In the rows, 128 means zero.
Rotation paths and how fast each direction turns (degrees per step)
Each turn is a multiple of 5 degrees from 10 to 175, or 0.
Each row of a path follows its step; steps can be skipped.
Path 1:
step 0: [131 135 134 142 128 141 124 130 133 138 126 128 132 130 134 127 129 130
 126 124 117 112 136 128 132 129 126 129 136 131 121 132 126 136 130 133
 126 125 131 125 123 128 122 136 127 129 124 139 131 128 125 127 128 127
 124 130 121 121 127 117 124 129 124 124 121 123 135 122]
step 1: [123 135 122 130 131 137 130 132 130 139 130 133 130 129 130 131 134 120
 123 128 135 129 138 126 128 119 132 131 122 126 131 123 140 125 125 138
 126 121 126 140 131 125 119 126 134 126 128 121 129 129 132 136 130 134
 120 133 124 116 120 133 127 125 131 130 134 141 122 134]
step 2: [119 125 122 123 114 124 132 119 135 121 122 135 126 138 131 131 121 126
 129 123 124 137 128 136 121 123 135 127 132 134 125 123 130 125 121 128
 116 125 131 135 128 130 130 136 129 135 137 127 118 127 134 134 126 132
 130 128 134 140 130 134 133 130 133 124 123 130 121 128]
step 3: [133 125 140 130 127 108 134 133 121 129 129 125 129 134 123 127 124 137
 133 128 133 127 133 124 130 128 119 117 130 127 136 137 127 132 115 122
 125 135 123 128 130 121 126 128 128 127 138 137 128 121 135 121 130 135
 126 130 125 130 133 126 133 127 127 123 122 124 131 134]
step 4: [129 123 128 125 135 124 121 125 133 140 132 125 119 132 125 122 128 125
 121 134 121 123 127 127 136 137 120 135 127 122 124 133 122 127 124 125
 127 133 131 132 129 132 121 118 130 122 121 122 133 119 126 125 122 131
 133 123 126 117 139 138 116 134 125 126 129 123 122 123]
step 5: [138 128 126 118 132 134 139 136 128 132 127 124 125 122 121 140 129 128
 121 126 131 126 125 136 130 127 135 123 126 142 122 132 126 135 135 133
 133 125 132 126 119 132 132 123 126 127 120 124 127 125 128 138 123 129
 125 129 139 125 129 135 135 129 135 137 136 124 121 123]
step 6: [132 135 126 119 125 126 125 131 125 131 125 127 133 125 134 127 124 134
 143 120 129 131 122 130 123 125 137 130 128 124 126 119 127 129 128 125
 143 125 113 127 128 135 128 136 127 119 122 126 118 131 129 126 131 136
 120 123 125 140 126 128 133 135 118 131 131 122 131 128]
step 8: [126 129 129 136 132 129 123 131 128 138 124 139 128 119 121 127 121 134
 125 127 116 125 125 126 132 126 121 140 133 137 133 124 131 124 133 126
 123 118 139 129 126 132 134 127 129 120 137 130 136 125 128 127 125 110
 130 129 122 126 136 126 132 122 128 125 130 134 130 129]
step 9: [137 130 125 125 119 135 131 134 137 127 135 126 128 132 127 129 136 117
 123 130 121 132 129 119 131 117 130 127 128 128 136 125 127 125 126 138
 120 126 117 131 117 126 126 125 118 130 120 135 127 122 130 128 122 120
 122 125 124 124 122 130 135 127 123 121 129 135 139 123]
step 12: [128 133 127 114 123 122 133 132 132 130 125 132 131 121 132 131 131 135
 127 127 128 122 126 117 133 130 122 120 134 126 119 126 134 126 130 121
 123 134 138 139 134 123 115 121 137 133 125 129 134 121 137 132 121 124
 136 121 125 127 131 125 125 128 120 129 124 121 129 125]
step 13: [129 118 123 123 130 120 134 131 125 143 142 126 132 129 124 133 125 120
 123 120 129 132 133 123 130 133 122 124 122 128 130 128 122 126 127 132
 123 122 125 127 125 138 131 125 132 136 113 119 125 137 129 136 135 125
 131 129 125 128 133 122 133 138 132 129 125 122 125 130]
Speeds:
[128 129 129 130 129 125 128 128 129 128 129 128 127 130 128 125 127 128
 125 128 127 126 128 125 129 128 126 127 126 130 129 127 125 129 129 129
 127 129 130 128 127 130 127 127 130 128 129 127 128 128 129 127 128 125
 128 128 129 129 129 128 129 128 128 129 129 126 132 129]	80
[129 125 129 127 126 127 128 127 127 129 128 126 129 128 129 130 127 128
 130 127 127 128 127 128 125 128 125 127 129 129 128 128 127 129 129 127
 125 130 128 129 130 129 128 126 128 127 128 129 132 128 128 127 130 126
 130 128 125 126 131 128 128 126 129 127 127 129 129 127]	80
Path 2:
step 1: [123 136 134 132 126 128 130 129 123 128 121 130 126 125 129 132 127 118
 129 129 137 129 133 129 129 118 131 124 126 117 130 125 136 122 123 133
 130 121 130 130 141 135 124 124 134 117 133 130 122 124 130 125 128 125
 130 129 131 121 132 127 132 134 133 129 130 126 135 125]
step 3: [120 129 118 132 127 118 130 123 129 114 130 126 131 134 133 125 130 129
 122 136 134 128 131 126 126 121 131 129 132 127 128 131 128 130 130 119
 123 129 122 126 131 133 120 134 131 121 124 128 122 122 131 124 130 127
 134 119 123 121 127 121 134 134 131 124 124 130 134 128]
step 4: [126 134 129 123 130 130 126 129 128 134 136 135 127 128 124 124 126 116
 119 135 131 128 139 135 130 125 129 117 133 120 129 124 135 131 128 136
 131 132 126 125 131 126 126 124 133 132 124 130 126 136 123 120 130 128
 127 124 133 123 128 125 131 130 122 133 132 128 138 125]
step 5: [121 130 125 128 125 124 135 129 127 124 122 135 119 136 125 130 120 135
 123 131 122 132 125 130 132 122 125 128 123 122 134 141 132 128 133 124
 134 125 133 123 127 134 132 128 132 129 119 124 127 130 120 127 121 127
 129 123 133 129 133 132 125 136 137 126 127 136 134 132]
step 6: [122 134 128 126 125 127 130 120 120 124 130 124 124 123 134 134 130 123
 130 135 128 132 137 127 127 119 131 128 137 122 128 119 125 129 137 125
 132 133 131 129 132 128 122 131 125 138 130 125 126 127 122 122 126 121
 125 121 120 123 128 120 130 133 126 117 129 132 124 131]
step 7: [134 124 128 125 136 130 126 127 129 125 127 136 122 133 125 124 126 122
 123 138 131 123 126 127 129 119 126 126 130 125 129 132 129 115 128 129
 123 124 127 130 136 122 129 135 134 133 125 124 133 135 123 135 131 126
 121 126 130 118 128 122 125 131 132 131 136 134 138 119]
step 8: [126 143 127 129 119 126 128 129 128 126 126 128 120 130 125 127 120 128
 124 125 117 123 123 132 127 128 128 125 131 124 132 131 131 130 123 128
 135 131 126 123 130 131 125 124 141 121 129 125 131 126 128 123 133 123
 127 132 115 124 129 123 125 137 125 120 129 140 128 132]
step 9: [125 119 127 126 131 127 126 127 117 126 124 133 121 125 134 121 130 128
 122 127 132 128 132 128 124 126 135 137 126 124 129 119 142 130 131 130
 129 131 129 131 135 137 127 130 130 132 131 128 127 121 118 126 130 126
 126 121 129 118 127 127 125 137 131 125 138 127 125 130]
step 10: [123 129 130 131 130 127 134 128 132 127 127 143 133 137 133 133 119 129
 126 130 126 128 134 126 133 121 129 123 126 127 133 127 130 121 126 127
 120 129 122 130 134 126 120 120 125 125 129 120 134 131 124 131 133 132
 126 128 124 132 127 117 127 138 124 119 132 130 135 126]
step 11: [128 136 129 135 126 128 130 124 135 128 130 133 131 125 127 121 128 125
 120 129 126 128 132 129 124 116 129 127 132 123 124 131 133 127 126 132
 135 129 119 128 121 129 122 130 136 125 128 130 123 121 120 132 123 133
 129 121 119 113 130 137 127 131 131 126 129 133 127 134]
step 13: [123 131 120 127 127 124 137 130 131 120 125 131 128 131 129 127 124 133
 128 121 133 127 139 127 137 121 127 122 136 125 130 124 131 129 125 131
 130 124 128 123 136 130 126 132 129 130 124 118 134 134 121 130 121 125
 129 124 121 126 132 133 121 128 124 123 129 124 139 133]
Speeds:
[130 128 128 126 128 126 126 128 129 128 130 130 128 128 128 131 125 128
 128 127 130 130 127 127 129 128 128 127 128 128 128 127 129 127 131 127
 128 127 128 129 128 128 129 126 131 128 128 128 130 126 127 128 129 125
 128 125 127 128 125 128 129 127 129 128 127 127 129 130]	0
[126 128 130 128 126 127 128 128 126 128 129 127 130 127 129 127 129 127
 128 129 130 128 128 128 126 129 128 129 127 127 129 126 129 125 126 125
 126 128 128 131 126 129 130 128 129 131 129 130 126 129 127 125 128 127
 129 129 128 127 128 127 128 127 129 128 129 126 129 128]	130
Path 3:
step 2: [124 136 128 121 127 125 126 126 129 129 127 125 130 124 126 125 132 132
 129 127 128 135 126 134 126 140 118 132 127 123 148 133 130 132 133 127
 136 124 138 124 130 132 121 140 126 114 133 130 139 126 119 127 131 139
 132 123 120 120 129 130 128 124 133 118 126 128 126 120]
step 3: [126 133 124 133 115 126 127 128 122 135 136 145 121 138 124 130 130 131
 132 126 122 125 136 130 139 121 135 125 118 128 133 123 127 139 124 129
 128 117 136 130 131 129 132 128 120 122 125 122 134 128 140 130 121 129
 132 128 127 123 129 133 143 126 124 132 130 130 128 125]
step 4: [129 133 131 137 130 133 131 137 128 134 133 133 126 123 127 140 126 125
 125 132 124 126 122 131 133 134 122 124 137 126 115 123 137 137 131 117
 139 121 126 128 141 136 126 133 134 129 127 120 124 127 132 138 134 122
 119 130 124 132 130 127 125 130 130 136 126 133 136 137]
step 5: [130 138 137 128 130 125 132 140 131 120 125 130 131 122 132 131 134 123
 123 127 138 130 120 121 129 128 134 132 133 131 138 128 118 131 132 135
 118 135 129 119 127 132 119 132 132 133 135 119 128 137 132 129 121 128
 115 134 126 130 125 123 125 134 130 132 135 126 135 118]
step 7: [135 125 124 126 140 129 120 138 133 129 120 126 125 130 135 125 133 126
 119 130 129 123 122 133 125 122 114 134 131 133 129 126 134 124 128 135
 132 119 141 132 122 135 125 133 128 125 120 134 131 128 126 133 127 133
 141 127 122 130 129 142 117 128 125 128 120 121 126 133]
step 8: [122 124 138 131 118 131 126 127 126 127 129 137 129 120 133 125 126 129
 127 126 130 135 129 147 137 121 128 128 121 121 137 131 127 137 126 131
 121 138 137 136 123 124 131 128 128 124 121 125 135 132 120 123 129 118
 134 121 129 126 133 129 123 119 131 130 127 117 138 125]
step 9: [121 120 123 130 137 132 130 124 129 129 136 139 122 127 128 130 121 128
 128 131 119 128 139 137 137 131 128 124 126 121 130 119 126 131 131 127
 127 123 131 132 131 127 127 122 127 136 126 131 119 136 121 136 130 130
 122 133 139 119 111 127 126 132 123 131 125 144 132 134]
step 10: [129 123 121 130 124 130 126 131 133 119 135 133 140 125 130 123 125 127
 127 130 125 138 115 127 133 127 121 130 126 127 125 141 123 126 130 130
 129 121 114 118 137 131 129 132 132 127 129 124 112 132 128 137 117 133
 122 133 130 131 134 131 116 132 130 129 126 128 123 123]
step 11: [125 131 124 122 122 123 134 127 127 122 119 132 135 129 128 128 123 124
 125 121 137 128 135 121 123 127 133 119 123 130 125 141 134 118 127 126
 121 126 123 127 133 130 125 118 127 117 124 129 139 130 124 123 119 126
 123 137 126 133 115 130 129 126 142 131 138 124 131 126]
step 12: [127 125 121 125 138 128 133 129 124 130 123 129 127 127 136 139 130 121
 129 129 131 122 131 125 118 127 122 122 128 128 137 120 131 115 131 126
 137 112 129 130 125 132 134 128 117 135 126 130 120 124 118 133 122 125
 131 127 126 123 133 120 139 121 131 121 132 115 125 132]
step 13: [119 130 130 127 121 119 121 128 125 128 125 127 137 128 128 126 139 118
 126 132 121 124 123 135 132 120 129 126 140 134 141 127 133 128 134 119
 130 132 130 126 123 125 130 138 117 125 124 127 126 128 136 125 138 122
 128 129 132 124 131 136 120 115 130 128 117 125 122 121]
Speeds:
[129 125 126 130 128 130 130 128 129 128 127 129 126 127 126 128 128 130
 128 129 127 128 130 126 126 126 128 129 129 129 129 127 128 128 128 128
 129 128 126 127 128 129 129 131 128 127 126 126 129 129 127 130 131 129
 129 130 130 128 129 127 127 128 128 128 130 127 128 130]	130
